Turns, then the turns between two rows, first turn first; the first pair answered:
turn Vema:
2	-6	4	-14	-7	-36	9	6	24	-9	-41	-1	-22	11	25	26	-25	-2	-7	-17	8	10	-21	13	2	-4	6	1	-6	8  ->  -8	1	-8	-17	-17	-24	19	-3	13	-27	-27	-8	-9	7	26	22	-15	-7	-7	-31	12	9	-18	26	-11	2	9	-3	-2	14
0	20	6	9	-4	-2	-5	-19	25	-15	-23	-14	14	11	2	30	-2	19	5	-3	23	10	-36	26	13	-4	20	11	-6	-9  ->  -3	23	4	6	-6	-4	-11	-14	29	-9	-32	-10	12	8	1	30	-6	9	1	0	24	14	-30	21	16	-3	21	8	-14	-13
9	-8	12	-4	3	-17	-14	10	16	22	-19	10	-23	6	0	12	-16	5	4	9	-2	0	-3	-11	24	-9	-3	7	-5	0  ->  -21	13	-26	-19	-21	7	2	-2	-4	-12	-8	-4	-1	-4	9	3	-4	-20	-6	-13	9	16	16	5	-6	2	6	-5	-13	2
turn vikot:
9	4	-4	-15	-20	21	11	-40	5	2	12	11	11	6	4	1	-6	-20	3	-16	20	-22	-1	12	-25	14	-8	-13	-39	5  ->  27	-6	7	-10	-20	12	2	-40	16	8	-3	9	-3	15	8	13	-13	-7	10	-14	24	-23	-15	11	-11	16	-13	1	-32	11
15	-2	9	13	12	-20	-39	3	25	29	2	15	-1	7	-24	-1	-11	19	-13	44	-27	36	13	-22	13	-22	-3	16	-5	2  ->  -3	13	-7	9	13	-7	-29	3	12	19	20	18	19	-6	-28	-16	-1	11	-23	41	-33	39	28	-20	-10	-23	8	-2	-9	-5
2	13	-17	7	18	-2	9	-26	-11	-2	31	3	57	-12	-10	-32	7	16	-24	1	19	7	14	19	-18	-8	6	-33	19	-2  ->  8	-26	2	-25	-4	-4	13	29	-19	2	-5	1	-16	-2	-29	-10	-10	-28	48	2	5	-7	26	-16	-25	8	-24	-10	-33	6
turn mol:
-15	21	-7	7	15	-9	14	-14	4	-4	37	-3	26	-2	-6	-16	21	-14	-31	4	-16	17	-3	-2	-16	-20	7	-14	-13	-5  ->  -13	10	0	2	16	-10	17	-1	-5	-1	40	1	12	-4	-15	-16	18	-24	-11	5	-24	4	1	-16	-25	-19	3	-15	-26	-6
8	5	4	12	18	-13	-15	14	22	25	-14	25	6	-5	-5	-3	-15	11	-5	23	-9	12	-1	-13	11	-17	13	0	-8	-12  ->  3	9	1	11	17	-11	-15	14	22	22	-18	23	8	-7	-4	-5	-14	7	-9	22	-7	17	6	-10	10	-16	16	-1	-9	-12
-12	4	-29	-3	16	0	-2	15	-8	17	-16	35	19	-9	-2	-20	7	-25	-29	21	-16	-12	17	-18	-32	-30	14	-15	-17	-28  ->  3	-19	-1	4	26	-6	2	25	-12	26	-3	38	0	-5	-11	-16	9	-15	-5	28	-29	-36	4	-25	-30	-30	4	-13	-15	-24
turn Bul:
17	2	-32	0	-15	-4	-10	4	-12	2	19	-9	-6	8	26	-40	0	1	-17	29	-7	32	18	30	-14	9	18	-5	-12	7  ->  23	-2	-22	3	-2	-14	-18	10	-6	14	21	1	-10	6	20	-43	-5	6	-18	42	-15	29	16	22	-9	3	21	-8	-11	0
2	6	-1	-3	-7	2	-11	-4	-1	-7	-9	-1	-5	4	8	5	-4	7	-4	0	-1	14	5	11	8	4	-3	6	4	-1  ->  4	8	2	-1	-1	-1	-16	-4	2	-4	-9	3	-3	4	8	3	-2	8	-8	5	0	15	6	9	8	0	-1	4	5	-4
10	-5	28	0	14	15	3	-4	3	-12	18	-1	26	6	19	17	-8	11	21	-9	0	-14	-34	0	-5	-3	-13	2	17	16  ->  10	-3	26	0	13	19	1	-7	3	-15	20	-2	28	4	21	15	-5	9	18	-11	2	-13	-33	5	-3	-4	-10	-1	19	18
Then:
(2 to 3 turns a pair)
-7	8	6	8	-20	19	4	4	-2	-16	-8	-22	-3	-5	7	-9	5	-18	-5	3	-1	-3	-4	3	-3	6	1	9	1	6  ->  -2	14	8	16	-9	9	-8	0	9	-3	-15	-10	3	-6	9	-8	-3	-7	-22	14	0	7	-9	0	12	1	6	9	8	2 -> Vema Vema vikot
11	-6	8	1	-13	0	3	2	4	1	-9	-10	-17	16	-5	7	-2	10	1	-11	9	7	-10	11	12	3	-10	11	9	8  ->  5	4	1	8	-4	2	1	-9	8	1	-1	-6	0	13	-2	-2	2	18	-17	-8	9	14	-9	16	9	-3	-1	4	19	4 -> Vema vikot Vema
-3	8	-5	-25	5	15	-9	19	-7	16	3	12	9	-10	-17	-12	13	-11	-17	8	-7	1	18	-4	-19	-10	1	-24	5	-17  ->  19	7	4	-9	-6	10	-10	-8	12	6	-10	-4	7	6	6	6	13	20	-24	-7	14	8	-13	18	11	-1	-4	1	37	2 -> vikot Bul vikot
39	-20	33	1	-9	-24	-1	-4	-16	12	19	-5	-13	3	-19	8	-6	9	15	-4	-5	-31	-37	4	-37	-2	-7	3	29	-7  ->  26	-11	22	-17	-14	-37	-20	14	-1	27	-31	6	-31	3	-20	15	-29	-21	9	10	0	-1	-17	-17	-26	-7	-10	11	1	-15 -> Bul Vema
-26	0	-21	-32	-15	31	25	4	-1	-37	9	1	11	-1	24	10	9	-6	7	-19	22	0	18	-6	-33	18	13	-7	2	15  ->  -8	5	-10	-8	-6	19	18	-20	18	-30	7	2	22	6	36	17	7	27	-16	-18	34	7	-10	9	-4	16	15	3	36	17 -> vikot vikot
35	-24	25	12	8	1	14	-1	-1	22	21	-6	-13	26	-18	17	6	21	48	-2	-14	-22	-25	-1	7	5	-19	9	22	10  ->  8	-16	4	-7	3	17	27	11	-25	9	37	-5	-4	11	-29	0	15	-8	55	-2	-25	-23	4	-10	-27	5	-11	-13	-3	0 -> vikot vikot
-33	4	-20	0	2	26	2	-1	-16	-9	22	5	21	-17	-3	-22	13	-15	-24	-2	-4	13	24	7	-22	-6	3	-20	-10	-9  ->  -12	-9	7	3	26	-3	-21	18	5	32	-5	25	-4	-12	-15	-15	-8	-7	-22	24	-16	9	15	-16	6	-19	-3	-11	-16	-20 -> Vema Vema
-43	4	-8	-28	-25	29	-13	9	-39	9	-7	8	25	-9	2	-10	-2	-40	-18	29	-11	15	21	-14	-6	4	-16	12	-21	-25  ->  -6	-16	26	-13	-14	4	-31	14	-14	35	-33	16	-4	6	6	11	-20	-14	-10	39	-8	11	-7	-20	32	-2	-29	35	-6	-21 -> Bul Bul vikot
12	-8	24	20	19	-27	-2	-1	33	35	11	-1	10	-7	22	-12	-17	13	-5	27	6	-15	9	3	17	-36	6	-7	18	-4  ->  -17	2	-6	-10	0	-13	7	20	17	21	-4	-3	1	-16	13	-20	-23	-35	7	23	3	-3	47	-10	-13	-29	6	-16	-23	-9 -> mol vikot
17	-10	28	4	31	-20	-14	16	15	33	3	7	-15	1	-17	9	2	9	-2	19	-8	-7	7	-24	12	-11	4	1	-9	-6  ->  0	-5	13	-5	27	-11	-6	20	1	25	15	9	-7	-8	-22	-3	4	-10	1	16	-12	-8	25	-29	-8	-12	10	-15	-22	-8 -> vikot vikot
6	-25	10	-6	-23	27	1	14	-19	-15	-12	-10	-20	-4	-9	12	16	-26	43	-19	4	-8	0	-4	3	12	-15	6	-8	22  ->  -13	1	-12	1	-15	38	8	-7	-28	-26	17	-6	26	-20	-8	-9	31	-21	8	-21	4	-2	9	11	-13	4	3	-17	6	11 -> vikot vikot
27	-20	38	12	4	-15	-2	-3	2	11	9	-2	-15	24	4	13	-1	21	11	1	6	-24	-38	3	30	-3	-13	16	19	7  ->  -9	-2	17	-1	25	-13	-4	15	-15	26	27	25	7	-1	-18	-19	3	-9	-6	25	-19	-20	6	-24	-8	-20	11	-22	-13	-21 -> vikot Vema vikot
7	0	-14	-18	27	-22	-26	5	6	22	14	38	-10	-35	-25	-25	-23	21	-21	13	-15	-15	18	-30	-4	-20	25	-26	-4	-11  ->  18	-4	-7	-9	31	-29	-34	0	17	26	9	40	-15	-30	-19	-19	-25	34	-22	15	-9	-15	6	-26	11	-19	22	-19	5	-7 -> vikot vikot
3	4	-5	10	-4	-4	3	-28	-1	-9	4	6	20	-6	16	20	-3	34	-20	-9	-4	5	-17	24	24	-3	-6	15	23	0  ->  6	-21	3	-10	-17	-6	6	4	-8	-5	-19	3	-24	0	4	34	-14	6	23	-8	-12	-4	-11	4	21	8	-21	28	-10	6 -> vikot vikot
-25	34	-60	-5	-51	8	-10	-41	6	-51	-51	-14	47	-3	39	24	-13	-42	-15	-54	-16	38	16	9	3	6	-8	-8	-14	-21  ->  24	-13	-4	17	-56	3	5	-46	1	-56	-22	-35	10	20	41	49	-2	6	39	-68	-18	-13	-37	23	23	21	-38	24	20	8 -> vikot Vema
-17	22	-40	-13	-21	27	22	-9	-12	-27	8	-16	12	-5	0	5	6	-14	-7	-25	11	8	13	18	-12	4	6	0	-1	7  ->  17	-5	12	11	33	-12	-3	13	4	35	18	20	-5	-2	-25	4	-7	18	-1	22	-18	-24	-3	-15	8	-22	9	-7	6	-15 -> Vema vikot Vema
-18	5	-18	3	-24	16	28	7	-15	-15	1	-17	-3	0	1	-6	9	-11	-10	-14	-1	-5	10	1	-13	9	8	1	-14	-2  ->  -5	10	-15	21	-17	6	23	-12	-1	-11	2	-15	10	7	12	-1	8	15	-28	-13	9	0	-11	13	7	3	10	6	11	4 -> vikot vikot
-10	-4	8	24	-28	17	-21	8	-10	1	36	-25	41	3	30	-7	4	16	15	12	9	7	-35	-3	-7	4	-23	-5	8	-13  ->  -4	-20	21	12	-23	3	-28	30	-8	20	21	-15	12	4	19	-3	-9	3	36	25	-1	0	-28	-24	-5	4	-29	0	-13	-19 -> vikot Vema
5	-12	-2	3	-14	11	18	6	-6	-3	21	2	-13	12	6	-1	5	-17	22	0	9	-9	8	-1	-20	13	-14	-5	3	15  ->  17	-10	14	16	9	-11	0	5	10	26	11	20	-11	14	1	-3	-6	-1	4	21	5	-6	-2	-8	2	1	-10	-5	12	6 -> vikot vikot Vema
-7	16	-8	4	-7	10	14	7	-5	-19	28	11	21	-10	-3	-8	11	-10	18	-8	-3	-5	22	6	-15	2	4	-2	8	-6  ->  18	-7	19	13	-2	-4	9	15	3	-6	18	11	-5	2	-3	7	4	6	38	-3	-5	-17	2	0	6	4	-8	14	14	2 -> mol vikot
10	-32	8	-2	-6	1	10	6	-13	-11	29	-14	-10	8	2	4	4	2	21	-1	-1	-27	-5	10	-6	13	-15	3	16	13  ->  9	-6	0	9	16	-16	-17	-7	16	13	6	7	13	5	10	-1	-9	16	-31	20	8	1	-3	9	18	-9	1	-2	27	-5 -> Vema vikot
